One turning vector, and how many steps it has turned:
The counts run from 0 to 310.
[ -9  28  -6   9   9 -31  11  14 -27  10  10   7  19  24 -18  -8  -7   0
 -34  -7 -10  33 -19   0 -15   0 -20 -38  22 -10   6  18  -2 -26   6   8
   9  31 -21  14  -7  12 -21  47 -12  -9  26  -7  19   6   5  22] => 260
[ 16   9   2  23  -5  -8   9   0   0  15  -4 -20  14  19 -25 -30 -23  -6
  -8 -22 -10  -8 -23   7   1   6   3  -6  15  22  12   0 -21  12  18 -14
  15  22  16   2  10 -25 -30 -32  31  32  -8 -10 -16  37 -30  -9] => 181
[-18 -21   7  26   2 -26  21   4 -10 -19   7   0  15  45  -8   1  -1   1
  -9 -32 -26   4  -6  -7  -9  11   9  -9   5  31  39  37 -31   0 -23  -4
  25   1 -17  13   4 -14  12  23  -7  32  -9  -2   6 -13   8 -12] => 145
[  9  25 -25  -1   1 -13  -6  -3  31   6  -1  21   8 -12 -19 -19 -11 -28
   3 -21  14  20 -13 -10  22   8 -35 -32  30  -2   4   0  -3 -20  -3   7
 -12  -2 -18 -21  -6  -8 -15   2 -23   4  19   7 -51  28 -11   2] => 123
[ -1 -24  22  16 -30   2  17   8 -10   8   8  -9  21  31  14   0  -3  -4
   2 -58 -12 -12  -8  -1   8 -34  13   4   2  38  32  11 -22  -5 -21  -6
 -15   8 -14  10   1  18  -5  17 -20  13  22  19   5 -13   5 -11] => 46
[-11  -5   9   9  -8  -3 -16 -13  21 -26 -28  11  -3  34 -10  -4  21 -25
  -6 -18 -13   1   5 -23   3   8  20 -26  11   9  16   9 -17 -12 -20   8
 -10   2  17   2   7 -17  -1  59 -35   0   9   8 -23  -9 -38 -11] => 138
[  6  19 -10  11  -8 -13  -5   4   3  -7 -22  21  21   8 -43 -46 -16   2
   3  -2   7 -13  16 -21   6   5 -15 -25  16  -2  -2   8   8   3  14   7
 -24  22  33  -8  -2 -25 -32  18  11   7 -10  23  13  32 -51  10] => 188
[-21   8 -12   3 -12  -4  22  26 -22 -28   0  35   9  25 -21  -3   6  35
  -4  -2 -12  14  23   1   2 -29   8  -2  -8  22  24  53 -17 -25   3  -7
  -3  10 -13  -8 -15  14   3  21  -5  19   9  10  -1  17  -7  -3] => 153
[  9  18 -13  -5   0   3 -12  10  38   5  -3  25  18 -13 -18  -7   1 -41
   5 -28  24  19   9 -20  33  -3 -12 -21  38  -9  -6 -14 -14 -16  -7  13
 -25   4 -19  -8   3  -3 -18   7 -22 -11  20  10 -46  10 -27   9] => 122
[ 16   6 -36 -16 -14  -3  15   7  12   0 -27  11   2 -17   8 -13  -4   0
  -7 -29  -3  33 -18  -2  41 -18 -23   7  22 -10   5  40   7  -5  -9  24
 -15   9 -11 -12 -15   0  13  26 -22  16   8  40 -27  16 -10   0] => 224
[ 25   0 -24  -8 -15   3  -7  15   8 -10  -5   5  11   4 -20 -50 -28   2
   6  -9  16  21  14   3  -4 -24 -27   2  33  -4 -19  20   8  15  10  37
 -12  27  15 -17  10  15  -4  25 -26 -11  16  26  -2  -8   4  -3] => 105
[  8   0   7  32 -11   2  12   0  -9   4  -7 -10   9  20 -16 -23 -28  -5
 -16 -24  -8 -22  -8   4  10   6   2  -4   2  42  21  12 -13  11  24 -13
   9  25  12  -4   3 -34 -22 -21  39  25  -7  -1 -25  25 -34 -20] => 182
[ 17  23 -15  13  -9  26  -1   0  12 -25  -7   0   6 -23 -15  -5 -22 -25
 -14 -16  26  13 -16   7  19  -3 -11 -29  15   8 -19  34  11 -16  32  38
  21  38   1 -17   4  -5 -15  11   2 -19  27  10 -35  -5  -9   7] => 3
[ -8   3  -2  14   2  -5  -9 -12   7 -13 -27   8  20  27 -36 -10 -19  -6
 -11 -12  -7 -17  23 -22  -9  27  -9 -33   7  35  -7  23  17  27  -1  17
 -16  28   6 -19  11 -39 -14  33  24   6  -3  20   4  22  -9 -21] => 191
[ -6  15 -15  11  -1 -20  -6 -10   2 -14 -32  16  17  23 -41 -20 -17  -6
   2   1  -7   1  -3 -15 -17  29 -15 -36   1  29  -6  29   9  11  10   0
 -16  26   8 -28   7 -20 -26  21  25  13   2  12  -3  45 -14 -20] => 190
[ 23   7 -10  30  10  16   7   7   9 -24   4 -12   7  17 -15  13 -17 -28
 -23 -21 -10  14   3   2   6  -2 -26   0  11  30  -9  30 -21  -2  -8  26
  22  21 -31 -14  18 -13  16   2 -24  -8  28  -7 -18 -33  32  -9] => 211
[ 29  23 -39   8   2 -11   8   7   4  -6  -7   6  21 -19 -27 -29 -20 -15
   5 -19  14  19 -27   5  19   9 -28 -20  29  -5  -9  15 -14  10 -15  18
  21  40  -3 -23   1  -6 -19   5  -7   5   1  10 -15  27  10  20] => 6
[ 19  21 -25   9 -12  -8   9  17 -11   9  -5   1  -9 -23  -2 -32 -29  24
 -61 -12   2   3  10  21   9   2 -23 -14  16   1  -3  12  10  16   0  16
   1  28  -2 -28   2 -23  15  22  -6   6   3  -2 -17  -6  14   0] => 278
[ 20   3  -6  -2 -17  13  11  -7   5  22   1 -18   3   8   9 -31 -15 -15
 -41  -2  -5   9  12  14  -2 -17   5   8  31  20 -16  19 -25   6  29  15
  -5  19  26 -25   9 -14  -7 -18   2   0   4 -29 -30 -12 -47 -23] => 285
[ 32   6   9  24  -4 -13  20  -9   1   4  -6  12   2  20  13 -25  15  14
   1 -18 -15 -13  13 -16  23  19 -12 -20  12   3  32   9 -13 -33 -11 -11
 -23 -28   4  -1 -21 -20  -9   7 -30  17  -9  32 -15  -4 -45   6] => 133
[  3  -8  -3   5 -19  19  16  27   3  13  16   7   7  12  -4 -22   1   8
  -4 -22   0 -20   9  14   8 -10  29 -22  18  29  27 -25 -42   2  -2 -26
  27  30  17 -19   7  -3 -20 -11  15  11   4 -32 -33   5 -30  -5] => 64
[ -7   9 -12   8 -21  22  -3  23 -19 -22 -25   8  -6  -7  -7  -1  -6  15
 -40 -21  -1 -15   9   8  16 -14  19 -10 -11  24 -12  13  -3   9  -1  12
   1  50   1 -38  13 -15   2  37   4  -1  16   3 -24   3   4 -17] => 274
[ 26  -2 -36 -10  -7  -3  16  11   8 -17 -14   0  16  15 -23 -25 -30  -3
  12 -10  -4  31  -6   8 -10 -13 -34   4  23  17 -11  32  12  17   7  31
  16  28  -9 -26   9   7   8  12 -12   8  16  17  -9  12  32 -26] => 107
[ 25   4 -10  36  14  16   0   7   0 -22  15  -9  18   5  -4   4 -26 -20
 -22 -31  -8   2  12  -4  21  -7 -25  16  21  16  -7  16 -16  -8 -18  38
   3  13 -28   8  15 -12  10  -4 -34  -6  24   7 -16 -49  20   0] => 212
[-13  -9  -6 -15 -30  -3  23  21  -2  -5 -15  18   9  15  -6   8   5  16
  -7 -54   8   6  -6  13   7 -16  22 -27   1  19  21   6   8   5  -5  -4
  10  31  -3 -15  -3  24   0  53  -2  -6  19  29 -27  18  14 -22] => 54
[ 41  12   0  38  -9 -11  11  21 -32  -8  13  -9   1  18 -25 -52  -7   3
   3 -22  -6   2  17   6 -19 -19 -12  21  15   6 -14  20 -16   7  -6   4
  -5   7  13 -12  15   7 -15 -20 -15  10   2  16  29  -9  -2  17] => 97
[ 29  11 -27   7  -1  -3  25  -5  16  -9 -28  17  15  -6   0 -20  12   8
   6  -7  -8   6  15 -10  24   5 -10  -5   4  23  -5  35  -8  -6  -6   9
 -16  -6   7 -54 -22 -22  -8 -19   0  16 -18  29 -26  16 -31 -18] => 16
[ 11  -1   1  22   8  -8  12 -10  20  -9   8 -12   3  45   0   4   9 -33
 -14 -21 -23  10  15 -19  -2  16   1  15  10  39  12  22 -35  -4  -9  -2
  -2 -16 -20  -2   6 -19   6 -19 -12  18  -3 -14 -30 -17 -18 -40] => 28
[ 13   7   5  22  -1  -8   7  -4  12 -14  12   4  -6  34  -1 -26   4 -22
  -1  -9 -14  29  17 -17  -3 -16  -4   8  33  -4   4  19 -38 -38   6   1
 -20 -23  -2  10   4   4  -5 -20 -42   3   7 -13 -23 -22 -41 -10] => 31
[-24  -5  22  31 -17  -1  15  -4  -2  -5  24   5  11  26   4   3  -1 -14
 -21 -17 -10   8   1   5 -17 -14   6  -6   7  22  24  51 -59 -27   3  -1
   2  -1  -6   3   0  21   3   2 -19  13   9 -28  -5 -18 -17   7] => 148
[ 33  19   5  26  -6 -14   2 -10  -1 -13 -19  11   9  23 -31 -21  -2 -18
  16  -8  -8  13   4 -17 -10  -2 -27 -16   7  10  -8  26   6 -28  22  10
 -46  -2  -2 -20  -5   4 -26   3 -21 -15  14  30  -2  24 -12  -8] => 306
[ 13  11 -25 -13 -21   2   6  -2  20  -3 -26   5   4 -13  15 -14  -5  -7
 -10  -9   5  37 -29   6  26 -18 -26   2  23  -9  -1  32 -10 -27   3  28
 -24  14  -3 -17 -13  14   7  23 -34   3  25  14 -35  19  -8  -6] => 223
[ 28   5   5  33  -7  -2  -3 -23   8  22   9   5   1   8  19 -22   5 -28
  -5 -23 -11  -3   1 -13   2  25 -18 -20  27   6  27  -4 -37 -30 -10  -8
 -15 -28  -1 -15 -16  -8 -12 -10 -35  13   0 -11 -31  -6 -37   9] => 131
[ 48   9 -20  27  -1  11  22   8 -10   2  10  -8   2   6   6 -19 -14   3
   1  -8 -15  19  -9   6  19 -17 -40  17  17  15   6  37 -20 -17   1  16
  12   6 -20 -12  -2   3   1 -23 -35  20  15  19  -5 -12   9  13] => 215
[-20  -9  -4   1  -4 -32   2  10   8  -2  10  12   7  39 -26 -13 -20  16
  -5 -26 -23 -10  19  -8  -3  18  -7 -23  11  30  45 -14  -6   1 -26 -17
  -2  -9 -15  11   6 -28   6  19 -14  24  -2   3 -19  10   5 -27] => 245
[  5  37  -6  25  15 -31   2  16 -27 -19 -16  13   1  24 -46 -16   0  -2
 -29 -16  -9  24  21 -15   4  -8  -1 -15  14 -14 -29  19   4   0   5   5
 -13  20   3   7   2 -22 -24  25   0   3   2  26  22  17 -22   0] => 88
[ 32  15  -2  24  14 -30  18 -11 -14  20  12   5  26  25 -22 -39  -8 -18
  -7 -16  -5  19  19  -5 -28  23 -23 -10  23  16 -13  13  -9  11 -10   8
 -16   2  -6 -25   3  -7 -25  -6  -4   1  -7   8  32  -7 -11  10] => 197
[ -9   7 -29 -18  19  -3   2  22   0   1  -9  27  15  12 -15 -21  -7  32
 -16  -1 -10 -15  14  -5  19   3  -8 -30  18  16  17  -7   9   0  -6 -10
  14  43  17 -11  -4 -43 -14  39  13  18  -4  12 -21  29 -32   0] => 71
[ -6   1 -11  13  17 -10 -10  -2   9  38  15  -8  18   1  -6 -19 -18 -16
 -62  -8 -10  -6  10  -8   0   9 -22 -17  33   4   3  -8 -24   1  -4   5
  -2  27   1   8   2 -46 -16  22   6   6   4 -23   0  -5 -30  17] => 76
